Rotation paths and how fast each direction turns (deg/step):
Each turn is a multiple of 5 degrees from 10 to 175, or 0.
Each row of a path follows its step; steps can be skipped.
Rotation 1:
step 0: [ -3   5   4   5   6  -7   0 -13  -4  -4   0   3   3   6   3  13 -13   8
  17  12   4  -5   7   1   6  15  -1   2  -5   7 -10  13  -6  -2  -8   1
  -4   0   1   2   6   0  -3  -1   8  -3   4   9   4   5]
step 1: [  7  12   3   0   8 -10   1  -5  -1   5   2   2  12   3   6  -2  -2  11
  10  -4   7 -10   3   1   7   9  -1 -10  -4   5  -5  -2 -11   7   9   4
 -11   6 -10  -3  -1 -11  -4  -9   2  -6  -9  -3  -2  -7]
step 2: [  6  -4   0   5  12   3   2   4  -4   4  -2  -3   3  14  10  -6   1   6
   3  -5   5  -9  -2 -16   2  -4   1  -1   9   5  -9 -14  -3  -7   8  -5
   3   1  -5   2  15 -11  -1  -7   0 -12  -3  -4  -3   1]
step 3: [  3 -11  -5   5  10   3   2  -1   4   4  -7  -9   2  12  -3  -5 -10  -5
  11   2  12   5  -8   1  -3  12   6   8   4   1 -12  -3  -6 -13  -2  -1
  -1 -10   4   0   8   2  -8  -3   2 -10   5   2   8   3]
step 4: [ -3   4  -4  -5  -2  -1   3  -1   7   2   0  -7  14   9  -3  -6  -2  -6
  12  -6  13  -1  -6   8  -1  14   0 -14   0   1  -2   4   3  -6   8   0
  -7   0  -2  14  -4   5  -8  -5   1  -1  -6  -2  15 -10]
step 5: [ -4   4   3  -8  -2   3   4   4   1  -8   4   3   8  20   3   0  -2  -3
   0   0   4 -13  -3 -16   5   7   3 -13   3   4   2   1  12   1   5   5
   7   1 -12  14   0   2  -3   5  -9  -9   5  -2  -1   1]
step 6: [  2   5  -3   0   3   7 -10   8   4  -2   9   4   5  11  -6   4  -9  -2
   2   0  12   3   1 -10   3  15   3   1  -6   1  -7  -6  -5  -7   0  11
   9  -5  -5  -3  -6   2  -6   5  -4  -5  12  12 -11  12]
step 7: [  0   0  -3   2  -3   0  -6   6   0   1   7   2  12   0 -13   3   2  -4
   3 -20   8   7   8   1   4   3  -3 -12  -4   6 -10   5 -11  -7  14  -2
   0   1   6   2  -3   5  -6  -8   6  -3  -5  12  -1   7]
step 8: [ -4 -13   3  -1  -3   3  10  -1 -12  -3   0  -1  11   2 -11   3  -2  -7
  -5  -7  -2  -1  -4  -8  10   0  -8  -8   8  14  -4  15  -3   5  11  -4
   1   7  -8   1  12   1  -5  -3  -1  -6   4  -3  -3   7]
step 9: [  2  -9  -5  -7  -5   5   4   2  -7   6   3   4   6  -2  -4   4 -11  12
  -1  10  10   0  -6   4   4  12  -8   9  10  12  -2   2   1  -9   5   0
   0  11 -12   1  -1  -3  -6   6   1  -1  13   1  -6  10]
Speeds:
[ 4  1  1 -2 -1  2  0 -1 -1  2  1 -2  1 -1  1 -3 -4 -1  0  2 -3  3 -1  4
  0  4  3  1 -2  0  0  0 -2  0  2  0  0  1 -2 -4 -2  0 -3  1  0  2  1  2
 -3 -5]
130
[ 3  3  1 -1  0  2  1  0  0  2  0  0 -1  4 -1 -1 -1  3  1  0  1  0  0 -4
 -2 -3 -2  4  0  2  4  2  3 -1  3 -1  3 -1  0 -4  2 -1 -2  1 -2  3  2 -1
  1  2]
110
Rotation 2:
step 0: [ -6  11   4  -2  13  -3  -9   5  -7 -12   1  17  -4   9 -13  -4 -12  -3
  -3   2  -6  -3  -3  -3  -1  15  -4   8  11   5  11   6  11   7  -2   6
  -3  13  12   5   5   1   1   1  -4  -7  -1  -1   2  11]
step 1: [  7  -3  13   4   1   4  13  -4   2   7  -7  -2   1  -4   2   9   3  10
   2   5  -7  -5   2   0  -1  -1 -12  20   5 -11  -6   3   2  -5   1  -7
  11  11   2   2 -18  -4   5  -7   7  14  -6 -13   4  -7]
step 2: [-10   5   1  -7   5   4   6   6   3  -5  -5  -2  -4   0  -4   3  -2  -4
 -11  -6   8  14  -8  -3   2   0   7   3  -4  -6  -4  14   1 -12   9   2
   1  -7   7  -5  -6  -5  -1   8  17 -24   9  10   4 -12]
step 3: [  1  -3   8  -3  -1   4  -3   2  -6  -4   5  15   1   5   5   1   5  17
 -14  -6  13 -17  -2  -5  -1 -16   1  -6   6  14  -1  -8   4   1  -1   2
   2  -4  -3  -5  -5   5   8   9  -4  -4  -3 -19   1   9]
step 4: [-10  -6  -7   3  14  -4  -2 -14   6   0  13  -5  11  12 -14   1 -11  -1
  11   0   0   1   2   3  -5 -10  -1   6  -3   1  -4 -14   2   2  -3 -13
   8  -3  -3   4  -7 -18   2 -10   6  -5   8   5  -7  -2]
step 5: [  0  13  -1  -3   3  -2  -9   5  -2  -5 -11 -12   0 -10  -8   5 -16   7
   5  -9   0  -4  -4  -4   6  -6  17   5   9   2  -4   8   3   2   3   9
   8   5  -9 -11  12   2   1  12   5   9  -7   6  -5  12]
step 6: [  2   5   6   7   9  -1  -7   7  -5   1  -2  -2  16  -2  10  -3  15  -1
  -5  -1  -6  -1  15  -2 -10   8  -2  -1  -3 -13  10 -16   0   1  10  11
   1  11  -6   5 -13  -7  14   7   5   2   7  -1  -1   1]
step 7: [ -9  -8   0   9 -11  -1   3  -1   6  -5  -4   2  -9  -2  -7  -4 -17  -1
  -6  -9 -19  -3  -1   8  11  -1 -13  -2  -7   8  -1  -3   1 -15  22  10
   6  -5   3   3   0  -4  -5  -2   1  -3   0   0   1  -1]
step 8: [ 10   7  17   1   2   6   0  -1   0  -7   2  10   9   0 -10   2  -8  -9
  -1  -7   3   9  -1  -6  -4  -1  -5 -11   9   6   3   5  -1   5  -8   6
 -14   6  14 -12 -10   2  12  -8   8   2 -13  -3  -6   7]
step 9: [  5   1 -10   2  -1  -2  -1  -5   6  -1  -1  11   9  -4  -7   3   4   9
  -5  27  -2   1   4  -8  -1  -5  -2  15  12  -8   7  -2   0 -11  12  -9
   9  -1   2   0   0 -11  -6  -2   3  -6  -9  -5  -1  -3]
Speeds:
[ 1 -3  4 -2  2  0 -1  2 -3  0 -3  2  0 -1  0 -1 -4  1  2 -1  1  1 -1 -4
 -2  4  3 -3 -2 -1 -2  1  2  1  2 -2 -2 -3  1 -2  3  1  1  1  1 -1 -3  2
 -1 -1]
130
[-3 -1  1  0  0  1  0  0 -3  1  2  5  0  2 -2 -5  1 -4 -1 -1 -2 -4 -3  3
  0 -1 -1 -2 -3  1  0 -1 -1  1  0 -1  3 -2  2  1  1  2  0  0  2  2  2 -1
  0  2]
95
[ 5 -2  2  1 -1  4 -2 -3 -1  4 -2  1  0  3  0 -1  1  1 -2  0  0 -1  1 -1
  0  0  4  0 -1 -2  1 -2 -2  2 -1  0 -1  2 -1  1 -3 -2  2 -2  1  2  0 -2
 -2 -3]
145
[-1  0  0  4  1  0 -2 -1  1  2  1  0 -3  2 -2  2  2 -4  1  0  0 -3  1 -1
 -4  1  0 -1  2 -5  1 -3  0 -3 -1 -1  0 -2  0 -1  0 -1 -3  0  1 -4  0  4
  2  0]
155
Rotation 3:
step 0: [ -1   3   2   4 -10   2  -6   4  -8   6  -9   9   3  -4  15   2   3  -2
  -6   2  -7   3  -6   6   3  -1  -7  -7   2  -6   2   7   3  -6   5  -9
  -1   3  -5  -7  -1  -4 -11  -1 -13  -9   6  -4  -2   9]
step 1: [  4   5   4   2   0  -4   0   5  -4  -2   4  -5  11  -3  -5   5   6   1
  11  -7   4   0  -8  -3  -5  -8   7  -8 -13   5   3   3  -6   4   9   2
   7   3  -4   3  -1  -1  -2   3  -1  10   9  -5  17  10]
step 2: [  4   3  -8   1   6   5  -6  -2  15  -5   6   3   7  -1  -5   0  -3  -3
   2 -11   2   0   3  -3   8   0   0   8 -17  -2 -15   0   0   3  -3  -6
   8   0  10  -2   4   9  11  -3   3  -2  -3   3  -7  -5]
step 3: [ -5  -9   2   6 -10 -12 -10  -1   4   6  -1   4 -17  -4   5  -4 -11   1
   3   4  -2  -2  -6   0   9   2  -7   2  -2 -12  -6   0  10  -9  -9   7
   1  -2   4   3  -3  -2  -6   0  -2   3  -4   0  -6   4]
step 4: [ -6   0  -3  -1  -3   2  10   3  -4  -4 -10   8  -2  -8   4   9   7  12
  -1   5   7   6 -17  -9  -5  -2   0   5  -3   2   7  12   3   0   2   4
  -6   4   0   5  -2  -7  -6  -4  -7  -7   6  -7   6   1]
step 5: [  0   8  -8  11   5  -3   4  -6  -1  -6  -2 -12  10   8  -6   3   5  -5
   5 -12  -2  -6 -12  -4  -2   5   2   8  -4   1  -6  -3 -13   2   5   4
 -12   0  -6  -1  -1  -5   7  -5   8   7   5   3   4  -4]
step 6: [  3   2  -7   5  10   1   0 -15 -10   7   1   7 -12   6  -3  -1  -4  -3
   1  -4  -5  -7   0  -6  -2  -4  -1   1   1  -5  -5  -4   5  -6   1  -4
  14   0   5  -1   4   8   5   1   3   0  -5  10 -18  -1]
step 7: [ -8  -8  -2  -4  -3  -8   0  -1 -10   6   4   9  -1   3  -3   3 -16   5
  -8   3   5   3  -4   3  11  -3  12  -3   9   4  10  -1  13  -2  -7   0
  -5   4   6   4  -5  -6  -9   4   0  -2  -4   3   6   6]
step 8: [  6   1 -11  -6 -14  -1   5   1   4  -5   1   1  12   2  -2   6  10   6
   3   9   6   2  -6   8   0  -2  -8  11  10   7   6   2  -9  -2  10  -7
  -7   1   3   5   2  -2  -1   0   0  -2   6   7   9  -4]
step 9: [  3  -2   5   8  -2   1   0   0  -7   8   1 -11   3  -6  -8  -2  10 -12
   5  -5 -12   3   2   0  -6  -3  -4   7   0  -7  -5  -7  -8   1  -5  -2
  -3   6  -4  -3   6   4  11   8  13  -4   3  11  -2   7]
Speeds:
[-1  0  1 -1  0  0 -1 -3 -1 -3  1 -3  4  2 -2  5  3  5  0  0 -2  2  1  1
 -2  1  0 -1 -1 -2 -1  1 -2 -3  0  1 -1 -2  0  3  0  3  3 -2  1 -1  1 -1
  2  2]
100
[ 5 -2  2  2  3  3  1  1 -3  0  3 -1  2 -1 -2  0  3  1  3 -4  2 -2  0 -1
 -1 -1 -3  1 -2  4 -2 -2  0  1 -2  0 -1 -2  1 -3 -1  0  1  0  0  2 -1  0
 -3  2]
95
[ 3  3  2  1 -2 -1  1 -2  3  1  3  3  0  0 -1  4 -1  1 -3  0  3  3  1  1
  0 -1 -2  2  3 -2 -3 -3  3  0 -1  1  1  1  0  2 -4 -1 -3 -1  2 -1 -4 -2
  1 -1]
85
